(in the rows, 128 means zero)
The rows of R fall into 4 groups, which share some directions, and each row is roughly a mix of its group's hidden directions.
R, 189 rows:
[[ 73 149 168 172 136 118 151 116 108 113 113 153 152]
 [134  82 131 138  98 114 187 176 123 106 135 140 128]
 [110 149  98 126 129 158  88 115  92 106  85 133 171]
 [163  90 107 176 147 170 145 100 158 124 124 118 139]
 [175  99  95 118  94 130 128 153  91  82 144 131 133]
 [114 128 139 163 122 100 150 120 157 141 131 176  68]
 [172  98 147 115 134 135 193 142 148 148 142 159 138]
 [184  97 104 133 150 114 186 132 115 131 115 149 146]
 [150 110 119 109  79 139 144 121 181 127 129 179 111]
 [183 135 127 119 133 133  74 146 170 152 107 114 106]
 [ 97 123 133  65 154 126 150 169 124 121 170 121 118]
 [121  75 127 141  89 144 111 141  85 113  91 147 101]
 [114 116 100 108 117 128  97 133 107  76 157 158 176]
 [133 127 160 137 200 113 109 128 122 129  91 150 159]
 [171 144 165 118 107  92 103 139  96 121 138 147 175]
 [107 114  70 128 144  88 131  93 165 107 118 152 145]
 [104 103 152 128  79 148 111 180 109  95 148 148 131]
 [ 84 109 145 101 137 136 128 129 143 169 177  85 143]
 [172 123 109 136 138 171 104 145  92  97 149 168 108]
 [ 98 122 103 122 148 108 114 114 205 112 141 110 144]
 [112 125 183 140 120 175 139 163 164 158 138 114 144]
 [142 140 166 112 177  99 116 128  94 140 154 118  80]
 [ 77 116 179 163 110 163 117 104 105 130 111 127 142]
 [179 123 153 147 110 175 137  81 130 125 156 143 149]
 [119 177 169 164 100 139 138  88 147 139 155 149 140]
 [104 152 162 146 113 130  74 131 100 177 119 110 110]
 [122  89  87 167 107 168 158 125  90 135 112 126 107]
 [117  92 149 133 132 160  82  92 119  74 133 149 137]
 [ 75 123 157 116 145 115 150 152 147  80 169 135 114]
 [139 120 142 144 125 157 130 141 163 147 165 165  66]
 [136 115 139 170  78 147 114 125 141 173 152  90 149]
 [130 140 127 178 172 154 169 137 146 137 132  80 133]
 [140 157 145 135 125 161 130  95 192 158 137 159 115]
 [110 115 120 136 168  78 158 121 143 146  87  87 145]
 [ 90 123 173 151 106 130 137 127 166  84 157 101 112]
 [136  81 127 143 131 124 128  47 110 147 124 135 131]
 [165 125  77 105 153 125 127 157 156 105 136 111  81]
 [ 71 119 113 130 139 123 168 117  79 143 144 144 163]
 [141 177 131 113 142 103 158 113 100  71 106 151 130]
 [100  97 146 150 156 190 129 125 157 170 128 129 122]
 [ 98 147 173 121 102 111 146  75 109 117  89 146 136]
 [113 128  84 166 161 128 103 114 175 152 125  92 147]
 [169 104 108 125 171  95  85 104 117 129 166 124 112]
 [135 115 152 101 128 156 101 163 172 133 174  90 139]
 [154 190 131 120 121 166 138 127 126 177 113 136 157]
 [142 148 125 158 137 154 122 142  96 189 103  89 104]
 [131  84 184 124 151 145 121 141 140  96  97 168 133]
 [139 136 136 132 183 132 117 130 156 119 173  69 125]
 [106 156 133  94 157 128 133 152  90 162  80 157 117]
 [119 161 160 138 130 104 100 186 121  90 129 110  98]
 [144 163  62  95 130 124 139 157 143 121  93 115 113]
 [105 159 133 106  89 160  89 152 118 106 155 153  93]
 [107 102 127 130 158 123 141 119 119 136 145  73  64]
 [123  72 121 153 154 129 120 137 110 141 137  89  72]
 [164 145 115 148 123  84 123 112 147 108  75 161  98]
 [ 88 168 126 123 104 108 126 132 138 106  78 163 163]
 [139 140 130 161 139  69 153 100 107 128 166  99 102]
 [121 136 130 112 142 120  80  63 130 151 142 126 172]
 [104 106 100 135 145 116 158 137  79  96 130 181 111]
 [123 135 110 115 169 186  93  89 143 110 108 147 145]
 [139 138 135 123 146 125 110  65 163  83 156 100 124]
 [177 162 107 117 157 115 154  88 126 105 133  90 150]
 [101  73 152 155  93 118 134 118 107  91 160 148 116]
 [156 171 131 131  95  98 157 123 113 187 113 108 120]
 [130 102 182 133 123 135 107 165 141 115 190 139 135]
 [141 134 121  69 121 147 172 148 101 103 157 120 161]
 [123 143 111 113 151 120  98  73 103 179 122 155 154]
 [133 115 116 139 132  86  68 122  87 141 140  90 150]
 [164 133  97 183  98 114 137 143 153 152 148  97 106]
 [113 147 146  99 134 152 113 152  88 172 112 171  97]
 [158 169 148 137  83 107 104 121 157 127  93 157 156]
 [121 130 132 153 143  98 108 131 182 126 136 103  65]
 [137 112 182 132 135  71 118 118 154 136 129 116  80]
 [122  97 112 168 172 147 141 159 110 159 109 133  85]
 [142 124 127 105 157 128 155 116 173 170 113 130 186]
 [166 156 105  93 109 147 137 159 129 149  98  96  87]
 [119 148 112 196 147 136 113 133  72 105 129 120 124]
 [132  92 132 144 105 167 178 162 163 100 137 108 134]
 [137 137 129 110 156 106 136  60 123 143 164 169 140]
 [117 106 121 134 144 174 103 141 112 148 119  79  75]
 [137 175 120  89 117  68 128 137 148 124 167 123 139]
 [146 112  77 163 148 106 159  89 103 116 122  97 111]
 [116 149 104 112 144 134  72  91  86 146 111 163 124]
 [124 128 144 162 103 161 131 109 105 167 133  64 119]
 [ 72 148 116 127 118 152 174 116 150 133  99  86 119]
 [174 128 158 163 113 116 109 141  92 100 105 132  83]
 [142  95 101 130 148 146 143 132 194 134 124  83 150]
 [131 149 164 153  95  86 171 107  93 131 138 124 158]
 [ 69 129 118 161 105 130 111 132 118 131  80  84 135]
 [128 169 127 122 164  89 127 185 132  92 141 128 152]
 [124 118  90 151 145 175  94 145 163 120 130 153  85]
 [101 150  96 111 135  76  78 115 102 121 129 126 162]
 [135 134 188 130 132 138 124 143 168  86 130 113  81]
 [139 165 104 142 183 127 144 100 117 140 116  73 131]
 [141 159 146  84 142  86 122 110 158 146 126 157  83]
 [171  86 144 119 171 112 160 130 106 128 166 122 101]
 [125 145 172  86 167 103 109 127 116 126 115 179 148]
 [132 108 148 174 135 109 134 108 154 116  73 121 175]
 [ 80 122 163 133 154 121 103  72 148 141 132 102 149]
 [160 114 118 113 145 142 103 189 106 148 133 146  81]
 [115 145  91 106  95  87 108 136  98 132 169 138 168]
 [110 157 150 111 156 118  81 169 124 106 135 151 172]
 [163 133 180 109 107 131 109 124 152 163 180 114 129]
 [134 144 110 134 109 183 126 129 200 149 132 137 139]
 [140  93 117 131 107 116 105  49 126 113 126 102 116]
 [149 104 186 112 110 127 133 165 114 152 171 129  98]
 [113 139 104 131 107 172 140 152 107 134  81 156 176]
 [120  97 157 186 150 166 139 126 131 142 169 120 105]
 [110 106  82  83 152 125 114 132 157  99 121 167 156]
 [165 153 131  91  95  80 133 124 140 176 149 119 137]
 [ 77 157  90 111 122 123 149 144  78 107 105 125 148]
 [ 90 116 151 141 124  93 117  75 176 106 146 127 145]
 [163 116 168 127  92  92 113 155  92 163 144 105 123]
 [113 127 123 141  81 162 165 157 158 152  88 141 104]
 [110 167 113  96  78 116  92 131 104 147 159 146 103]
 [143 107 110 135 135 122 157 127 182 136 102 171  81]
 [106  96 156  87  80 143 148 123 165 142 141 130 163]
 [ 89 136 153 112 102  94 147 175  86 121 106 151 144]
 [113 122  82 133 133 137 177 103 174 153  95 106 124]
 [145  95  83 117 106 111 163  71 134 121 154 127 143]
 [ 94 115  80 154 144 135 131 128  95 191 115 127 131]
 [196 127 136 131 160 121 161 114 139 145 144  84 140]
 [135 104 168 137 175  93 172 122 125  89 113 142 115]
 [ 86 130 149 138 167 116 167  95 135  98 107  84 130]
 [162 129 115 152 185 145 136 134 114 147 122  70 147]
 [117 140 110 109  94 156 153 188 157 145 142 120 165]
 [110 109 140 120 151 110 153 130  74 158  83 107 162]
 [134 116 139 108 118 163 128 166  71 138 181 116 120]
 [142 106 117  98 118 127 138 186 129  90 154 176 117]
 [101  95 148 135  73  87 159 103 140 108 127 155 137]
 [122 157 176 156 110 122 138 103 149 125 128  72  94]
 [132 116 113 149 148 123 110 182 181 103 163 126 102]
 [105 133 166 140 162 131 124 138 170  88 173  98 139]
 [115 106  89 131  72 151 142 161 175 118 129 139 145]
 [131 135 106 159  83 143 116  87 145  82 120 164 150]
 [139 138 121  98 111 150 192 137 163 154 135 148  92]
 [111  84  98 108 128 186 118 168 151 148 111 134 126]
 [142 120  90 108 112 167 131 121 179 122  89  88 137]
 [131 129 158 156 192 118 111 120 146  97 122  99 165]
 [146 116 133 110 159 108  95  67 131  80 116 146 119]
 [ 97  91 127 110 195 105 141 108 150 124 158 125 111]
 [135 162 169  90 126 142 109 100 147 153 143 173  99]
 [143 131 102 100 150 124 106  72 121 157  78 150 115]
 [100 116 139  86 146 153 111 118 158 170  93 165 108]
 [138 136 137  69 136 133 140 160 168 118 117 179 146]
 [122 145  84 125 125 142 155 116 112 131 109 108 202]
 [130 118 176 134 164 137 164 134 130 176 122 176 132]
 [139 141 132 145 114 112 133  98 196 136  83 145 157]
 [143 140 134 162  99 104 144 157  88 183 124 157 110]
 [122 113 131 126 157 161  85  79 126  75 132 150 138]
 [128 113 125 136 113 167 160 172 126 115 106 188 102]
 [163 136  92  93 149 134 156 127 102 129 169 133  78]
 [180 140  67 115 144 134 118 119 124 158  93 107 120]
 [ 96 190 134 181 102 115 123 117 105 113 133 136 145]
 [ 75 162  96 100 131 117 178 131 115 109  99 134 125]
 [204 161 132 128 133 121 124 159 112 142 115 127  93]
 [106 122  92 133 138 186 110 152 100  93 127 163 147]
 [ 99 125 131 165  68 107 145 118 155 101 144 165 118]
 [120 100 120 175 144 147  76 111 169 113 101 149 126]
 [126 177  88 108 106 116  95  93 115 134 147 113  87]
 [ 97 106 135 164 113 115 136 150  84  96 156  88 155]
 [100 141 177 132 117 102 127 104 161 142 120  73 100]
 [167 123  79 147 145 126 151 111 137 130  70 118 158]
 [127 108 106 124  63 102 156 110 159 133 166 117 149]
 [132 113  98 160 165 144 171  93 133 107  91  93 131]
 [ 95  92 113 149 100 157  84 157 151 167 123 139 139]
 [192 158 111 106 117 146 113 119 168 107 162 119 134]
 [142 156 127 101 148 110 104 112 194 112 159  95 125]
 [147 112 123 179 114 121 138 100  86  80 139 112 160]
 [141 126 115 141 130  58 163 115 116 107 109  93 156]
 [138 113 145 165 136 122  72 136  71  96 127 113 127]
 [129 110 163 136  64 117 126 104 169 100 153 116 115]
 [145 150  99 155 150  93 135  88 130 117 133  68 108]
 [150 142 123 108 103 123 103  95  75  92 107 168 143]
 [118  74 117 172 102 167 132 122  99  89 129 118 116]
 [132 115 113 145 122 126 151 163 135  98 166 102  62]
 [163 114 110 137 125  96 113  77 174  85 140 130 135]
 [161 141 148 142 107  98 167 103 137 146  94  80 152]
 [151 121 109 139 128 152  70 139  85 113 152 149 168]
 [145  83  99 172 170 146 124 114 101 107 106 103 140]
 [143 105 132 150  99 126 180 141 137 166 103  96  88]
 [ 73 133  98 108 170 142 141 134 111 121  96 154 162]
 [142 118 179 144 100 153 139 158 113  91 169 114 101]
 [102 131 117 165  83 155 116 110 121 104 118 189 123]
 [119 174 108  87 115 140 112 120 168 148  88 138 162]
 [165 141  97 104 143 101 128 106 197 114 115 112 131]
 [157 155 116 134 156 134 131 123 100 193 124  80 128]
 [ 78 139 120  85 123 123 145 148 110 149  86 172 134]
 [ 97 129 161 139 121 175 149 152  66 116 115 146 133]]

Each list below has three rows that fit no group; the rest each fit one group, if only roughly. Name those rows in the order they come.
- Z239: [138 165 120 105 111 100 134  82 139 161 100  79 114]
- Z375: [123 155  90  92 117 114 140 165 111 109 165 171 153]
- Z524: [166 122  97 121 105 165 150 141 152 159 140 168  89]
- Z890: [146 169 143 154 101 113  91  92 136 129 110 168  92]
- Z497: [102 103  83 164 165 111 125 167 112 110 106  98 125]
- Z214: [133 152 180  99 162 148  90  90 123 133 162 118 127]
- Z773: [121 116 184 133 113  87 165  82 141 126 135 103 111]
- Z410: [ 97 156 134  99 116 128 137 105 161 134 126 123 200]
- Z871: [124 115 152 168 110 137 122 134 104 156 101 108  61]
- Z767: [128 112 129 119 100  90 124 176 100 155 129 160  80]
- Z525: [168 145 134 119 112  53 138 108 151 144 106 132 115]
- Z935: [113 147 164 169  86 158  95 144 103 109 101 113 111]
- Z275: [115 144 106 122 118 128 165 177  93 115  77 113 100]
 | Z890; Z773; Z275
- Z13: [157 130 171 155 114 127  90  83 160 113 115  92 123]
- Z266: [ 98 121  87  96  96 148  85 108 144 135 132 174 118]
- Z565: [177 123 166 137 110 142 149 194 108 136 126 138 125]
- Z419: [103  96 134 115 139 177 153 132 155 142  84 172 123]
- Z394: [100 122 111 150  99 146 120 122 194 171 102 124 140]
- Z337: [165 108 143 158 140 169 141 129 143  94 112 177 158]
- Z942: [119 178  85 122 134  92 114 151 103 129  79 142 119]
- Z968: [147 124 124 136 180 137 111  77 156 106 108  91 153]
- Z643: [124 113 125 147  94 185 124 150 127 109 104 114  71]
- Z522: [123 151 146 114 150  96 124  86  96 166  93 167 146]
 | Z266; Z565; Z419
- Z240: [112  88 120 148 155 141  73 129  99 127 168  96 121]
- Z285: [144 115  84 126 141 123  69 108 137 149 156 129  82]
- Z931: [137 145  98 120 133 127 187 154 150 111 179 123 158]
- Z604: [134 140 136 164  47 158 127 124 108 134 141 120 121]
- Z816: [118 160 142 178 106 164 102 158 100 108  99 108 140]
- Z163: [ 70 152 108  94 141 112  85 137 116 117 162 142 150]
- Z769: [142 162 131  66  94 116 138 131 179 143 134 144 131]
- Z790: [127  52  92 146 125 158 123 129 136  99 113 145 118]
- Z678: [183 126 117 102 186 126 167 126 139 109 117 122 150]
- Z236: [179 149 102 122 140 117 108  88 177 121 128 164 117]
 | Z604; Z816; Z678
- Z172: [159 153  87 114 169 144 152 152  86 103 110 142 147]
- Z552: [ 95  82 102 148 115 139  92 145 116 102 156  95 159]
- Z253: [ 89 128 123  70 122 136 119 147 182 158 107 125 139]
- Z24: [119 122 129 134 147 128 160 101 203 130 105 164 130]
- Z192: [143 110 161 110 160  94 156 138 136 157 162  76 122]
- Z389: [176 113 110 132  98 128 164 157  76 157 119 130 144]
- Z927: [156 124 163 131 106 105 133  87  83 102 144 170 107]
- Z874: [107 148 155 137 137  97 114  75 118 132 136 180 163]
- Z652: [136 139 124 191 146 148 154 129 106  82 122  93 108]
- Z416: [183 147 151 124  94 151 155  97 108 141 125 129 173]
- Z611: [169 120 164 110 111 129 125 132  86 134 123 186 159]
- Z346: [141 183 110 104 156  97 112 105 148  96 167 114 130]
- Z722: [117 158 152 153 113 116 164 103 151 113  66 104 139]
- Z222: [108  75 120 128 145 168 155 107  86 122 123 145 165]
 | Z552; Z874; Z222
- Z376: [ 84 147 132 103 111  97 107 117 185 156 116 144 102]
- Z736: [ 77 151 141 143  95 159 130 143 147  98  78 134 111]
- Z606: [170 145 121 103 146 144 142 131 141 109  75 182 136]
- Z808: [143 112  92 149 120 122 142  88 133  76 128  89  90]
- Z969: [135 122 146 154 144  64 129 129 122  94 155  87 156]
- Z672: [ 80 129 153 153 171 156 143 143  94  88 135 127 147]
- Z911: [131 122 127 124 123 128  75 116 168 193 107 108 134]
- Z802: [157 185 147 116 149 107 137 130  81 153 123  97 150]
- Z676: [116  85 113 123 129 131  90 167  93 133 143  73 135]
- Z75: [117  82 131 180 108 140 131  74 137 146 105 114 112]
 | Z606; Z676; Z75
- Z541: [129 136 125 121 101 129 132 101 138  75 132 200 118]
- Z758: [117  95 111 160 133 154 168 123 156 159  91  88 144]
- Z217: [118 137 158 111  95 129 124 119 152 207 119 110 129]
- Z196: [136 157 149  95  93  99 113  90  86 160 125 108 148]
- Z329: [150 160  98 154 109  97  99 111 156 152 174 102 140]
- Z21: [ 86 123 108 187  94 128 161 109 117 136 141  94 131]
- Z4: [122  86 106 157 139 145  88 126 176 111 164 100 130]
- Z504: [113  82 169 135 108 185 108 144 126 107 108 152 122]
- Z540: [110 100  91 172  96 131 130 105 148 150 151 116 175]
- Z831: [155 135 116 178 154 132 115  80  96 155 108  95 130]
 | Z541; Z196; Z329
- Z701: [ 60 149 130 128 124  99 147 125 119  89 154 162 135]
- Z130: [138 125 140 189  96 154 131 108  76 137  99 119 126]
- Z837: [123 184 175 133 140 103 110 162 134 146 138 111  90]
- Z697: [ 93 107 134 143 153 117 172  97 145 148 135 179  97]
- Z272: [ 97 129 184 122 132 137 121 135  91  86 102 150 163]
- Z297: [160 130 160 128 134 115 109 113  84 129 112 197 131]
- Z326: [170 124 126 147 133 188 159 151 118 176 130 125 137]
- Z622: [101 110 166  88 136 127 129 127 110 115 185 152 165]
- Z49: [115 146 159 139 108  82 164 135 170 139 174 108 137]
- Z593: [110 115 110 120 192 130 121 110  98 118 142 158 177]
 | Z701; Z697; Z272
- Z234: [ 69 111 105 115 148 107 113 121  79 129 117 160 154]
- Z493: [124  95 186 148 124 163 117 113 138 167  87 132 125]
- Z276: [ 48 146 147  96 137 105 144 141 150 138 129 125 128]
- Z108: [112  99  80 135 132 157 117 188 159 119 135 102 122]
- Z940: [122 126  83 118 123 128 128 170 196 103 128 128 103]
- Z417: [103 138 148 118 103  75  99  94 146 101  83 133 137]
- Z198: [144 121  75 158 141 114 195 144 128 140 137 105 136]
- Z586: [125  78 150 145 138 179 131 131 132 160  82 141 151]
- Z531: [112 153 110  84 152 104 158 125 153  77 120 152 156]
- Z360: [111  87 121 143 171 123 101 150 134 192 117 112 126]
- Z58: [173 133 125  97 141  90 143 123 145 122 142  69 160]
- Z42: [135 152 160 118 128  84 159 147 148 115 190 142 142]
- Z959: [153 129  55 107 126 131 163  90 122 141 109 136 118]
- Z479: [138 102 132 146  69 112 111 162 164 114 166 143 108]
 | Z234; Z417; Z360
- Z895: [118 139 141 106 141 116 163 125 163 138 138  51 139]
- Z264: [139 136 137 164 151 190 132 134  78 163 124 135 129]
- Z506: [148 132 152 127 117  97 193 179 109 125 144 143 136]
- Z34: [184 127 146 145 100 162 124 156  74 127 145 129 144]
- Z279: [101 146 115  88 172 137 154 142 129  70 139 132 155]
- Z472: [157  94 117 113 147 120 147  59 155 134 107 121 154]
- Z784: [141 152 121 151  91 127 149  83 182 111 123 140 165]
- Z677: [191 118 160 128 118 105  90  99 123 136 125 129  86]
- Z18: [ 88 136 120 105 125 168  83 143 156 132 165 164 141]
- Z878: [149 187 111 129 122  92 110 145  96 164  91 132 121]
- Z995: [129 115 115 107 178 168 130  98 163 131 180 127 122]
- Z814: [171 112 131 109 153 144  98 142  73 127 125 176 120]
- Z512: [115 173 143 165 133 139 164  92 111 128 109  77 117]
- Z613: [126 166 146 152 107  71 128 154 115 142 153  87 107]
 | Z895; Z506; Z878
- Z29: [151 122 124 136  73 104 108 143  92 110 179 113 105]
- Z703: [127 188 128  77 120 135 100 160 149 144 159 129 118]
- Z137: [134 163 142 154 181  81 135 134 101 141 131  97 101]
- Z666: [137 136 135  97 186 122 128 124 119  99 140 161 184]
- Z387: [127 140  87 154 103  83 118 108  75 123 151 106 108]
- Z770: [110 140 159  81 169 103 120 149  84 159 127 109 114]
- Z885: [ 82 140  95 106 136  99 122 167 118  95 169 112 106]
- Z20: [155 147 132 155 106 156 160 145  89 146 135  78  98]
- Z260: [120 118 169 121 160 146  95  94 148 100 140  80 102]
- Z832: [141 142 154 106 152 129  98 169  90 173  96 105 140]
 | Z29; Z885; Z832
- Z422: [132 149  85 161 103  97 163 136 174 115  98 133 111]
- Z70: [193 111 100 159 128 132 139  85 149 147 137 152 124]
- Z557: [142 138 139  71 104 133 101  98 169 116 133 172 123]
- Z107: [156 174 120 140 142  67 153 134 136 150 122 136  90]
- Z626: [128 151 137 167  85  89 164 149 139 111 170 126 108]
- Z439: [129 157 128 126 152 106 106  99 112  58 154 135 102]
- Z966: [ 96 156 128  90 157 117 101 159 138 154 125 173  95]
- Z562: [105 121  99 148 124 127 104  77 113  94 140 163 173]
- Z478: [117 104 141 133  83 166 148 110 137 195 125 127 137]
- Z270: [107  81 134 142 117 142 107 149  99 138 105 164 183]
- Z352: [114 111  94 143 184 123  99 153 129 131 112 122  73]
- Z457: [ 97 164 169 126 151 148  73 151 140 146 125 119 159]
- Z114: [155 176 140 112  91 120 187 124 143 141 106 122 105]
 | Z70; Z966; Z562
- Z62: [164  98 123 147  96  89 125 151 169 127 162  93 120]
- Z473: [151 120 119  85 135 106 149 149 185  91  95 119 135]
- Z507: [122 105 128 161 106 112 140 170 135 147 190 116  94]
- Z83: [151  77 154 140 146  75 160 104 126 107 135 140 151]
- Z135: [ 91 131 111 149 100 192 100 137  93 151 135 126 143]
- Z939: [150 148 164  96 183 140 117 130 144  92 153  94 125]
- Z259: [122 139  65 104 168 135 135 121 154  86  99 122 135]
- Z495: [119 126 134  83 137 114 148 154  65 111 119  96  97]
- Z994: [145 137 147 117 150  70 159 140 154  75 151 124 135]
- Z828: [144 129 151 168 141 127  92 134 126 168 162 132  72]
- Z310: [ 83 131 140  83 132 113 112 173 172 143 145 107 113]
- Z82: [157 104 101 130 134 121 131 117 159  87  78  81 119]
- Z555: [145 163 140 116 170 131  92  88 167  97 114 115 104]
- Z775: [124 114 121 107  98 136 109 110 112 202  92 148 137]
- Z877: [155 133  90  89 107  98 182 159 145 131 119 142 111]
 | Z62; Z495; Z828
